In the data rows, the value 128 means zero.
Some points:
[149 153 154 111 158 160 162 143 103 124  84 163 125 190 143 114 114 142 121 137 146 144 122 135 120 145 150 139 104 147 132 105 114  87 119 120  96  99 136 179  87 112 109 105  85 131 124 168 131 110 123  95  98 139 112 123 122 119 119 134 102  88 141 119]
[ 81 138 148  80 123 126 108 149 112 100 101 117 129 119  85 133 109 136 161 127 108 134 104 132 105  81 172 159 144 134 182 169 150 126 142  95 119 120 134 127 126 122 109 104 124  83  93 117  94  90 106 112 118  98  98 116 104 131 168  97 146 170 113  92]
[125 146 137 167 123 156 176 122 166 103 125 175 140  97 169 143 146 106 134 167 133 142 151 109 122 189  74 158 160 144 157  84 113 144 157 126 124 119 114 108 123 130 102 102 135 130 124 127 113  98 124 129 115 128 117 105 121 150 140  95 139 147 110 109]
[116 122  87 149  99 104 132 124  83 112 127 118 156 116 133 109 132 115 163 173 115 112 102 117 143 100 133 100  89 113 106 110 140 157 114 141 131  99 156  96 134 148  73 157 156 149 111 165 134 140 154 123 148 145 115 180 170 145 130 121 141 150 120 142]
[109 122 122 167 142 118  99 148 161 105 156 139 155 117 148 128  96 154 147 139 166 152 141 150 107 108 133 152 117 160 105 180 154 162 110 116  99 124 101 108  71 125 143 118 114 178 131 130 107 176 111 108  98  91 108 113 125  98 167 121 111 152  96 132]
[167 136 121 146 111 110 106 131 171 107 109  88  93 160  99 152 158 144 166 135 120  88 110 182 133 150  73  99  97 107 140 120 106 106 125 101 168 115 161 160 113 160 126  96 120 124 138 161 124 142 108 133 132 120 136 139 146 137 140 115 146 151 116 130]
[115 140 167 134  74 172 136 172  94  99 132  83  80 117 117 106 116 167  96 139 118 104 130  80 104 105 117 114 120 123 127 132 143 119 145 114 109 109 105 156 100 116 143 112 142 147 162  89 146 152 127 136 123 145 147 135 164 148 129 136 130 148 114 161]
[117 101 136  97 172 142 102 130 177 114 111 109  99 122 152 121 145  85 148 141 181 165  89 105 161 121 122 178 148 128 117 129 144 101 124 117 104 115 165 129 104  85 117 139 144 152 135 112 119 146 178 162 154 140 150 147 176 136 142 146 161 144 112 144]
[109 182 127 140  91 153 118 122 137 150 125 153 120  85 102  93 103 115 129  98 117 107 108 119 126 156 101 146 134 162 129 126 148 118 125 125 132 150 139 149 168 136 169 171 144 151 144 120 145  77 133  79 129 101 152 134 171 108 123 142 149  61 100 109]
[145 152 158 128 136 108 136 156 150 134 158 157 126 133 162 148 140 118 160 144 126 118 134 134 135 130 141 117 101  52 131 142 157 105  83 178 106 111 159  72 114 102 139 144 118 112 104  89 131 103  98 146 123 105 106 109 120 115 102 137 104 107 155 117]
[151 127 149 165 143 144 157 155  83 153 106 128 161 146  82 169 156 140 130  87 153 158 147 131 170 149 138  96 124 116 149 148 185  75 143 101 119 129 103  80 123 119 156 149 134 127 117 131  86 125 115 105 122 181 111 135 118 133 138 139 122 104 103 122]
[114 109 104 136 116  96  93  92 148 141 124 120 145 129 155  98 114 130  94 123 115 128 122  99 149 105  92  81 148 120 141  99 150 142 143 135  78 146 154 160 137 139 159 169 145 120 149 130 130 149 156 149 100 100  54  75 114 157 129 149 112 125 111 111]
[172 143 126 144 128 149 182 154 150 109 100  96 143  99  90 143  85 144 127 149 152 143 161 139 141  97 139 141 140 126  59 137  94 104 127 181 114 165 124 144 123  97 119 123 114  96 126 115 110  93 140 117 127 113 121 121 118 100 107 116 121 162 108  90]
[ 82 127 117 111 145  98 188  92 123  74  84  93 102 132  95 155 106 117 113 130 108 139 121 153 118 108  77 118 106 124 138 126 106 115 119 120 122 133 134 108 137 141 154 158 152 165 117 132 152 141 107 158 143 139 116 160 136  99 148 144  75 118 160 171]
[115 141 146  96 147 148 102 142 101 141 135 139 129 115 140 104 176  96 151 138 129 131 175 163 150  88  95 104 116 165 100 136 117 139 120 111 118 138 116 122 134  84 130 165 111 141  99 110 127 126 116 148  62 144 121 147 139 168  79 106 146 147 137 105]
[130  98 144 105 121 160 131  83  83 143 100 135 116  96 163 111 160 162 146 146 116 140 103 176 156 108 106 141 117  95 131 110 131 152 163 134 147 147 127 127 114 112 114 119 134 145  86 105 109 159  99 111 158 119 153  95 146 123 172 164 158 135 121  97]
[188  97 112  94 130 122 145 161 129 122 149 137 169 129 148 157 144 155 113 116 105 104  77 157 118 166 148 116 123 183 144 168 139 161 143 130 141 130 144 164 148 107 144 146 158 126 153 139 167 122 115 158 143 138  82 118 120 119 136  88 111  95 126 109]
[111  90  78  98 114 127 112  96 101 107 115 109 127 118 105 106 100 100 106 118 106  73  96  87 152 134 107 122 169 168 115 168 152 129 111 171 132 143 161  88  96  98  95  73  74 139 108  87  92 129 101 128 100 155 145 120 120 148 141 149 135 131 133 109]
[107 122 120 101 143  63  98 153  98  97 128 120 146 104 131  95 128 159 126  94 103 121  97 127 122 135 107 103 155 107  83  88 116  96 144 132 126 104  66 128 120 138 115 163 113 142 148 140 104 108 145 150 150 143 138 146 144 118 141 134 147 155 139 126]
[116 157 109 127 102 130 107 133 143 116 125 114 140 147 165 127 152  90 106 121 135 155 113 158 129  98 121  93 150 118 112 131 128 141 141  97  96 114  90 124 114 110 108 101 111 127 105 104 166 127 121  80 184 154 127 133  73 147 154 129 142 124 146 120]
[114 104 141  95 136 158 169  99 157 152 154 145 153 143  80 141 192 156 104  99 117  88 116  84 111 161 126 140 118  99 105 126  92 133  92 131  74 128 107 131 150 147 119 141 132 160 141 130 138 159 129 126 147 110 121 128 140 146 112 103 151 151 138 100]
[130 161 106  97 124 109 108 118 119 152 111 117 120 123 154 144 123 176 130  91 132 141 144 139 108 154 164 113  98 129 110 115 122 161 143 104  86 183 172 109 106 171 156  92 154 110 118 113 144  93 142 154 130 148 156 153 143 178 149 152 163 110 136 158]
[152 124 156 109 141 134 164 115 112 115 144 106 156 145 109  78 128  96 104 147 154 152 112 158 134 155  87 157  98 127  95 115 154 170 121 101 138 124 116  94 130 132 147 114 131  85 121 130 128  97 130 109 119 103 140 105 101 139  88 147 168 151 105 150]
[132 132 132 147 128 147 117 104  90 135 165  79 110 153 111 124 141  97 151  91 150 145 132 129 140 162 150 130 121 163 172  82  96 149 118 175 146 131 118 105  95 122 143 171 108 101 121  99 100 119 144 123 132 103 141 147  98 148 117 100  83 133 103 104]
[141 177 101 112 114 123 119 133  88 112 143 136 173 157 122 141 138  90 110 119 108 161 140 103 107 150 131 109 142  90 131 149 113 137 149 101 138 132 158 160 117 141 133 151 169 124 141 134  94 166 128 158 121 108 180 142 109  87  92 133 115 117 141  82]
[154 111 147 143 118 105 111 147 159 164 144 132 115 122 159 146 132 136 112 108  57 150 150 163 140 145 139 161 165 142 150 130 110 161  86 139 107  98  99 155 157 135  89 111 133 117 109 132  74 132 112 123  93 114 117 176 114 113 106 167 105 112 122 171]
[ 67  91 145 166 115 111 143 168 145 163 115 148  97 144 121 121 114 100 104 129 106 127  98 120 123 168 170 121 113 127 135 157 132 120 178 153 145 166 114 123 137 138 135  90 138  94 161 158 165 127 151 111 102 117 111 164 158  93 103 155 107 136 161  96]
[129 119 114 124 112  87 101 103 140 124 120 120 122  94 105 116 133 159 103 173 162 163 155 106 107 167 139 169 109 114 115 143  91 107 159 119 169 118 126 138 155  98 100 131 108 111 110 124 122 127 103  96 148 111 121 136 139 199 125 148  75  86 124 148]
[118 147 127 145 147 167  98  93 147 135 175 119 103 116 120  96 170 161 128 168 120 132 148 125 165 137 154 147 108 141 104 126 132 123 148 100 112 155 147 101 111 121 111  99 124 135 148 131 109 104 120 143 142 115  87 115  92  63 112 119 125  83 127 162]
[159 151 132 132 121 126 116 100 111 130 145 117 119  99 116 111 137 114 116 104 151 121 159 140 103 101 118 147 122 116 148 117 145 111  95 137 126 141 117 133 101 107  84 105 172 106 171 168 138 123 140 128 122 138 134 124 160 152 170 146 131 141 200 134]
[120 128 159 133 142 142  90 105 105 140  92 162 112 129 125 187 107  79 112 126 108  95 129 102  98 134 149  99 103 169  93 121 117  96 115 166 148 113 107 145 111 124 159 147 170  93 145 144 122 122 116 119 163 141 138 138 136 132 130 154 172 132 121 167]
[159  91  90 120 104 117 155  84 137  91 108 134 103 130 144 128 130 108 164 116 102 136 177 110 125 145 168 116 117  96 145 178 125 118  98 110 125  98  79 142 134 133 151 142  68  91 152 156 172 118 163 156 119 145 152 141 134 120 173 139 137 108 125 138]
[131 149 154 121 132  92 146 127 116 157 150 146 127 150 136 122 138 147 128 151 144 133 166 145 168 158 157  79 183 151 149 127 112 112 103 126 152 108 171 108 128 100 114 158 139 146 108 118 164 119 130 109 115 122 149 106 110  93 173 111 126 181 111 167]
[149 165  89 143 121  93 154  82 116 138 164 145 113 164 162 148 157 130 115  99 159 116 135 136 109 105 155 148 150 158 139 112 108 128 155 128 156 107 109 123 174 143 180  88 108 117 114  96  90 114 112 103 127 114  94 123 192 105  96 140 125 132 127 146]
[126 118 143 146 131 138  98 139 131 100  65  81 158 120 166 168 125 154 128 146 145 117 132 114 151 118 155 139 132 131 143  90 133 135 125  85 130 140 125  99 142 124  94 130 106 120 157 108 141 112  96  99  98 107 140  92 149 102  85 100 132 122 126 121]
[121  96 108 157 122 124  78 121 107 152 134 150 123 110  94 152  88 137 106 116 145 122 161 133 103 151 125 113 103 109 152  93 106 172  98 104 111 107 131 136 159 102 158  94  86  91  80 134 151 148 158 169 157 159 139 139 149  90 135 135 134 116 143 130]
[129 104 154 117 101 158 126 105 144 134  93 114 140 126 116 117 159 136 119 139 123  98 125 184  70 105 126 146 182 149 118 115 170 125 152 162 146 118 155  90 139 151 155 159 128 144 130 172 125 150 155 161 151 132 162 146 101 142  95 103  96 127 117 110]
[114 128 171 130 168 167 130 158 131 121 186 109 164 108 162 130 104 123 166 133 143 110 110 120 105 100 128  99 150 143 112 123  82 106 113 109 161 129 161 106 176 158 116 127 122 138 154 146 140 161 148 136 130 152 130 124 115 161 161 185 131 125 105 105]
[112  86 118 124 117 148 115 155 146  89 146 168 122 128 120 126 105 136 110  80 124 108 147 109 155  88 113 162 131 148 119 116 169  96 133 125 171 136 113 145 122 150  97  88 171 157 104 138 170 144 133 139 149  75 128 141 112 146 101 151 105 109  97 112]
[141 128 106 147 166  96 166 143 134 169 148 143  75 142 134 151  95 137 177 181 154  92 136 141 133 142 119 109 162 137 141 150 162 149 139 103 100 134 101 153 116 142  93 146 128 105  99 107 109 132 123 137 142 109 117 125 108 118 105 147 141 105 156 134]
[135  79 130 113 131 104 151 151 170 161 136 155 114 153 145 124 126 100  98 112 151 126 120  95 111  79 124  92  91  97 127 136 109 164 130 122 172 135 129 139 146 142 125 135 136 155 141 141  88  91 148 129  98 117 157 130 114 112 171  82 127 100 150 139]
[120 126  75  98 170 154 125 131 159 178 134 124 130 162 146 106 113 140 157 115 102 118 131  88  91 101  88 129 132  99 158 136 131 137 131 159 166 130 138 129 117 122 145 132 157 129 156 138 163 125  97  93 141 177 131 128 121 100 113 102  98 163  86 129]
[181 154 165 168 124 117 104 105 126 112  91 147 124 115 107  97  88 166 144 141 134 172 106 110 141 126 135 126 140 128 137 122 105 108 103 150 129 146  88 130 174 129 134  93 149 164 153 103 132 176 133 162 130 140 139 147 109 141 101  96 151 140 164 120]
[ 97 109 112 121  97  92 157 146 132 140 166 145 135 105 125 136  95  90 104 103 129 131 109 128 111 113 146 151 102  90 160 136 102 104 159 162 116 168 135 158 144 130 106 154  88 158 138 141 132 163 147 120 121 157 121  82  99 116  91  87 183 112 113 181]
[113 156 138 149 165 162 135 138 141 127 122 120 155 130 102 139 155 145 151 108 132 159 132 140 152 145 145 132 151 105 135 158 138 152 141 170 160  84 133 169 117 195 145 118 112 106 103 110 147 113 119 118 112 131 121  90 138 132 125  96 120 106 178 166]
[127 153 113 135 125 131 124 163 116 147 143 135 124 150 123 129 116  99 109 170  87 115 118 110 170 105 130 180 101 136  97 107 148 135 103 102 123 150 149 140 145 149 175 159 123 148 137 144 141 141 133 141 153 144 153  93  99 162 155 128  89 175 154 105]
There is one direction along which these points spread out most. Take the direction at right angles to it along which they spread out most. Then take the direction at right angles to both along which they spread out most. Go by this last direction. How far along it is each point below, from 0 to 99? The average is 50, and the first point in the table lies past the average. One standard deviation of the points above along it is 16.
[129 119 114 124 112  87 101 103 140 124 120 120 122  94 105 116 133 159 103 173 162 163 155 106 107 167 139 169 109 114 115 143  91 107 159 119 169 118 126 138 155  98 100 131 108 111 110 124 122 127 103  96 148 111 121 136 139 199 125 148  75  86 124 148] 72
[127 153 113 135 125 131 124 163 116 147 143 135 124 150 123 129 116  99 109 170  87 115 118 110 170 105 130 180 101 136  97 107 148 135 103 102 123 150 149 140 145 149 175 159 123 148 137 144 141 141 133 141 153 144 153  93  99 162 155 128  89 175 154 105] 31
[131 149 154 121 132  92 146 127 116 157 150 146 127 150 136 122 138 147 128 151 144 133 166 145 168 158 157  79 183 151 149 127 112 112 103 126 152 108 171 108 128 100 114 158 139 146 108 118 164 119 130 109 115 122 149 106 110  93 173 111 126 181 111 167] 48
[130 161 106  97 124 109 108 118 119 152 111 117 120 123 154 144 123 176 130  91 132 141 144 139 108 154 164 113  98 129 110 115 122 161 143 104  86 183 172 109 106 171 156  92 154 110 118 113 144  93 142 154 130 148 156 153 143 178 149 152 163 110 136 158] 83
[ 67  91 145 166 115 111 143 168 145 163 115 148  97 144 121 121 114 100 104 129 106 127  98 120 123 168 170 121 113 127 135 157 132 120 178 153 145 166 114 123 137 138 135  90 138  94 161 158 165 127 151 111 102 117 111 164 158  93 103 155 107 136 161  96] 38
[107 122 120 101 143  63  98 153  98  97 128 120 146 104 131  95 128 159 126  94 103 121  97 127 122 135 107 103 155 107  83  88 116  96 144 132 126 104  66 128 120 138 115 163 113 142 148 140 104 108 145 150 150 143 138 146 144 118 141 134 147 155 139 126] 64
[141 128 106 147 166  96 166 143 134 169 148 143  75 142 134 151  95 137 177 181 154  92 136 141 133 142 119 109 162 137 141 150 162 149 139 103 100 134 101 153 116 142  93 146 128 105  99 107 109 132 123 137 142 109 117 125 108 118 105 147 141 105 156 134] 51
[154 111 147 143 118 105 111 147 159 164 144 132 115 122 159 146 132 136 112 108  57 150 150 163 140 145 139 161 165 142 150 130 110 161  86 139 107  98  99 155 157 135  89 111 133 117 109 132  74 132 112 123  93 114 117 176 114 113 106 167 105 112 122 171] 54
[117 101 136  97 172 142 102 130 177 114 111 109  99 122 152 121 145  85 148 141 181 165  89 105 161 121 122 178 148 128 117 129 144 101 124 117 104 115 165 129 104  85 117 139 144 152 135 112 119 146 178 162 154 140 150 147 176 136 142 146 161 144 112 144] 58
[141 177 101 112 114 123 119 133  88 112 143 136 173 157 122 141 138  90 110 119 108 161 140 103 107 150 131 109 142  90 131 149 113 137 149 101 138 132 158 160 117 141 133 151 169 124 141 134  94 166 128 158 121 108 180 142 109  87  92 133 115 117 141  82] 39
[116 122  87 149  99 104 132 124  83 112 127 118 156 116 133 109 132 115 163 173 115 112 102 117 143 100 133 100  89 113 106 110 140 157 114 141 131  99 156  96 134 148  73 157 156 149 111 165 134 140 154 123 148 145 115 180 170 145 130 121 141 150 120 142] 60
[129 104 154 117 101 158 126 105 144 134  93 114 140 126 116 117 159 136 119 139 123  98 125 184  70 105 126 146 182 149 118 115 170 125 152 162 146 118 155  90 139 151 155 159 128 144 130 172 125 150 155 161 151 132 162 146 101 142  95 103  96 127 117 110] 32
[125 146 137 167 123 156 176 122 166 103 125 175 140  97 169 143 146 106 134 167 133 142 151 109 122 189  74 158 160 144 157  84 113 144 157 126 124 119 114 108 123 130 102 102 135 130 124 127 113  98 124 129 115 128 117 105 121 150 140  95 139 147 110 109] 40
[121  96 108 157 122 124  78 121 107 152 134 150 123 110  94 152  88 137 106 116 145 122 161 133 103 151 125 113 103 109 152  93 106 172  98 104 111 107 131 136 159 102 158  94  86  91  80 134 151 148 158 169 157 159 139 139 149  90 135 135 134 116 143 130] 82
[151 127 149 165 143 144 157 155  83 153 106 128 161 146  82 169 156 140 130  87 153 158 147 131 170 149 138  96 124 116 149 148 185  75 143 101 119 129 103  80 123 119 156 149 134 127 117 131  86 125 115 105 122 181 111 135 118 133 138 139 122 104 103 122] 58
[135  79 130 113 131 104 151 151 170 161 136 155 114 153 145 124 126 100  98 112 151 126 120  95 111  79 124  92  91  97 127 136 109 164 130 122 172 135 129 139 146 142 125 135 136 155 141 141  88  91 148 129  98 117 157 130 114 112 171  82 127 100 150 139] 31
